Small tables with named rows and columns. After each table, cells are looked up by row and column.

mez:
fields: ret, zonivog, kufaba, laz, nep, konepe, repero
fama: [74, 39, 34, 76, 47, 70, 68]
buf: [26, 57, 55, 74, 59, 58, 46]
poku: [76, 86, 40, 51, 52, 42, 53]
demuv: [78, 30, 51, 63, 37, 31, 22]
dozim: [61, 73, 47, 52, 43, 53, 41]
butifi: [77, 52, 61, 66, 25, 64, 48]
gudataf: [52, 77, 70, 55, 69, 62, 43]
kisez: [21, 57, 68, 52, 47, 62, 49]
sotel: [32, 55, 36, 80, 60, 39, 38]

What is the konepe of buf in mez?
58
What is the nep of poku in mez?
52
What is the repero of gudataf in mez?
43
What is the zonivog of dozim in mez?
73
What is the nep of butifi in mez?
25
What is the kufaba of poku in mez?
40
What is the laz of fama in mez?
76
What is the repero of kisez in mez?
49
What is the repero of dozim in mez?
41
What is the kufaba of dozim in mez?
47
What is the laz of buf in mez?
74
Row with the largest repero: fama

peked:
cols = pab, tofan, laz, rotesu, gufumab, ket, bemi, boru, rulaze, tiz
dugeda: [4526, 3660, 1513, 3659, 1989, 4229, 4670, 2023, 3921, 5037]
bomusu: [2580, 4051, 1493, 4327, 2420, 2186, 1491, 1430, 4128, 1243]
dutota: [5525, 4104, 3438, 4227, 1539, 5172, 5721, 1645, 4289, 5983]
bar: [6322, 4493, 8211, 4795, 1361, 6331, 6029, 1133, 4671, 6011]
kasib: [5683, 4014, 2893, 4356, 1739, 5513, 5157, 1652, 4183, 5103]
dumar: [3280, 4065, 1492, 4169, 1994, 3430, 3366, 2005, 4014, 3517]
baris: [2184, 4857, 901, 4625, 2466, 2151, 1704, 1611, 4691, 554]
retikeg: [5755, 4150, 5640, 4223, 1494, 5628, 5775, 1603, 4735, 5974]
vev: [5329, 4701, 6584, 4377, 2132, 5199, 5378, 2066, 4569, 4471]
sedi: [2999, 4223, 883, 4550, 1586, 2615, 2681, 1413, 4139, 2875]
zene: [4378, 4270, 2179, 4084, 1983, 4154, 4157, 1552, 4149, 3669]
babune: [3549, 4754, 4134, 5054, 1657, 3500, 3204, 1343, 4726, 2948]
zufev: [5130, 4171, 946, 4350, 1772, 5323, 5159, 2187, 3802, 5124]

What is the tofan of sedi in peked?
4223
What is the ket of babune in peked?
3500
What is the bemi of zufev in peked?
5159
What is the bemi of sedi in peked?
2681
What is the rulaze of zufev in peked?
3802
What is the tiz of dugeda in peked?
5037
What is the rulaze of dumar in peked?
4014
What is the laz of zene in peked?
2179
What is the tiz of dumar in peked?
3517
What is the gufumab of baris in peked?
2466
What is the rotesu of bar in peked?
4795
What is the gufumab of dugeda in peked?
1989
What is the rotesu of baris in peked?
4625
What is the gufumab of babune in peked?
1657
What is the laz of dugeda in peked?
1513
What is the rulaze of dugeda in peked?
3921
What is the rulaze of sedi in peked?
4139
What is the tofan of baris in peked?
4857

lafe =
	bik	balibu	zunik	fuzazo	kuv	dera	vogidi
vobik	-26	22	49	-52	-29	-43	19
dup	63	-34	-56	-67	-2	-16	-26
veken	25	-35	-41	74	12	4	-42
pebudug	61	-45	-5	14	33	59	-36
dekan	22	21	-16	-66	-31	25	-24
nadetik	32	43	54	-74	66	42	-67
govoz	-7	11	-41	-1	13	45	69

balibu of dekan is 21
dera of dup is -16
dera of veken is 4
balibu of govoz is 11
dera of dekan is 25
fuzazo of pebudug is 14
kuv of pebudug is 33
vogidi of dekan is -24
fuzazo of veken is 74
bik of dup is 63
fuzazo of nadetik is -74
zunik of veken is -41
Which row has the largest balibu? nadetik

sitok
fields: togu, fuf, damide
gizurib: [90.798, 47.702, 91.825]
dusu: [86.996, 42.006, 77.197]
pas: [72.058, 37.765, 73.577]
barili: [79.725, 23.667, 97.867]
lokuren: [64.983, 51.818, 46.847]

What is the togu of gizurib in sitok? 90.798
What is the damide of gizurib in sitok? 91.825
What is the fuf of gizurib in sitok? 47.702
What is the damide of pas in sitok? 73.577
What is the fuf of barili in sitok? 23.667
What is the fuf of pas in sitok? 37.765
What is the damide of lokuren in sitok? 46.847
What is the fuf of lokuren in sitok? 51.818
What is the togu of dusu in sitok? 86.996
What is the togu of barili in sitok? 79.725
What is the togu of pas in sitok? 72.058
What is the fuf of dusu in sitok? 42.006
What is the togu of lokuren in sitok? 64.983
What is the damide of barili in sitok? 97.867
What is the damide of dusu in sitok? 77.197

mafako:
	lov	pas	zoz	genif	ses	tebigo	ton	dod
vik	6005	3063	6432	4329	6107	4293	3860	4214
meman	4988	9342	5102	7452	3198	5764	8629	5235
pof	6618	5121	8074	5775	4177	2999	6012	1938
kivo	6156	2497	7046	3884	6328	3687	3101	3742
talin	5426	6166	5941	5230	5093	4537	6015	5095

pof, lov -> 6618
talin, lov -> 5426
talin, ton -> 6015
meman, pas -> 9342
vik, pas -> 3063
pof, dod -> 1938
talin, zoz -> 5941
kivo, zoz -> 7046
talin, dod -> 5095
kivo, ton -> 3101
vik, tebigo -> 4293
talin, ses -> 5093
vik, ses -> 6107
Row with the largest zoz: pof

gutogu
|  | damegu | vogani | degu |
|---|---|---|---|
| gik | -169 | -314 | -88 |
| sovir | -651 | -392 | -199 |
| fum | -775 | -570 | -348 |
| vodap | -436 | -556 | -598 |
| mil | 819 | -104 | -485 |
| figo | -798 | -545 | -254 |
| laz | 322 | 511 | -290 |

vogani of gik = -314
degu of fum = -348
vogani of fum = -570
damegu of gik = -169
degu of vodap = -598
damegu of laz = 322
degu of sovir = -199
Which row has the largest vogani? laz

sop:
|  | lem | mak | noneki | bopuz | zuvep | fuv | guritu | tef | vufudap |
|---|---|---|---|---|---|---|---|---|---|
| fof | 23082 | 7212 | 8312 | 17440 | 23743 | 17140 | 15217 | 29556 | 22320 |
| pil | 15220 | 8332 | 22151 | 22076 | 37086 | 8024 | 9237 | 44556 | 36215 |
| dod | 30614 | 8493 | 64286 | 16426 | 45180 | 8724 | 14985 | 36983 | 21174 |
| vob | 23761 | 8143 | 16331 | 14087 | 58572 | 16761 | 8388 | 28360 | 39310 |
| reler | 16313 | 6560 | 7307 | 28334 | 28150 | 31105 | 7805 | 15052 | 89428 |
| makoru | 8522 | 17732 | 17463 | 15397 | 57803 | 37861 | 8214 | 36045 | 23593 |
| rotego | 15041 | 8318 | 78472 | 38214 | 15543 | 10493 | 29571 | 16491 | 21904 |

mak of rotego is 8318
guritu of pil is 9237
vufudap of pil is 36215
mak of dod is 8493
zuvep of vob is 58572
lem of rotego is 15041
noneki of vob is 16331
zuvep of makoru is 57803
lem of reler is 16313
mak of reler is 6560
mak of fof is 7212
noneki of rotego is 78472
bopuz of pil is 22076
fuv of pil is 8024
vufudap of dod is 21174
noneki of pil is 22151
noneki of makoru is 17463
tef of fof is 29556
guritu of rotego is 29571
guritu of fof is 15217

Table farod
         tor  geto  dep
vod      172   214   95
gisuvaz   48    49   88
kanurov  145   203   91
sas      182    41  228
katozup  217   193  173
mezabi   117   243   85
tok      168   142  152

tok, dep -> 152
sas, dep -> 228
vod, tor -> 172
gisuvaz, tor -> 48
mezabi, geto -> 243
tok, geto -> 142
kanurov, dep -> 91
vod, geto -> 214
Which row has the largest dep? sas

mov =
	zanan	duzo	nivo
bupim	3810	3858	8938
vuput	7603	3867	1295
taka	2498	4200	9537
lamo	2008	4336	9466
zenip	5089	3661	7603
kefalo	3999	5046	782

What is the duzo of kefalo in mov? 5046
What is the zanan of lamo in mov? 2008
What is the zanan of zenip in mov? 5089
What is the duzo of zenip in mov? 3661
What is the zanan of kefalo in mov? 3999
What is the duzo of taka in mov? 4200
What is the zanan of bupim in mov? 3810
What is the duzo of lamo in mov? 4336
What is the nivo of lamo in mov? 9466
What is the nivo of kefalo in mov? 782
What is the nivo of taka in mov? 9537
What is the zanan of vuput in mov? 7603
What is the duzo of bupim in mov? 3858
What is the nivo of zenip in mov? 7603
What is the duzo of vuput in mov? 3867
What is the zanan of taka in mov? 2498
Which row has the largest nivo? taka

bukon:
        zole   seb   dum   rof   fam  gipo   rap
befodu  46.1  59.7  82.7  79.2  76.1  60.0  35.4
bagum   63.5  61.8  48.1  40.6  80.4  24.9  88.9
vopome  25.5  40.6  83.6  88.1  32.6  74.9  66.4
mak     68.7  64.2  62.9  63.0  49.2  36.2  39.0
giluna  38.1  27.4  76.6  29.4  44.1  26.2  82.7
rodud   57.6  44.1  65.7  44.7  33.3  30.4  58.6

What is the rof of mak in bukon?
63.0
What is the zole of mak in bukon?
68.7
What is the fam of giluna in bukon?
44.1
What is the gipo of bagum in bukon?
24.9
What is the rap of befodu in bukon?
35.4
What is the zole of vopome in bukon?
25.5
What is the fam of befodu in bukon?
76.1
What is the seb of befodu in bukon?
59.7
What is the dum of vopome in bukon?
83.6
What is the rap of giluna in bukon?
82.7
What is the dum of giluna in bukon?
76.6
What is the gipo of mak in bukon?
36.2

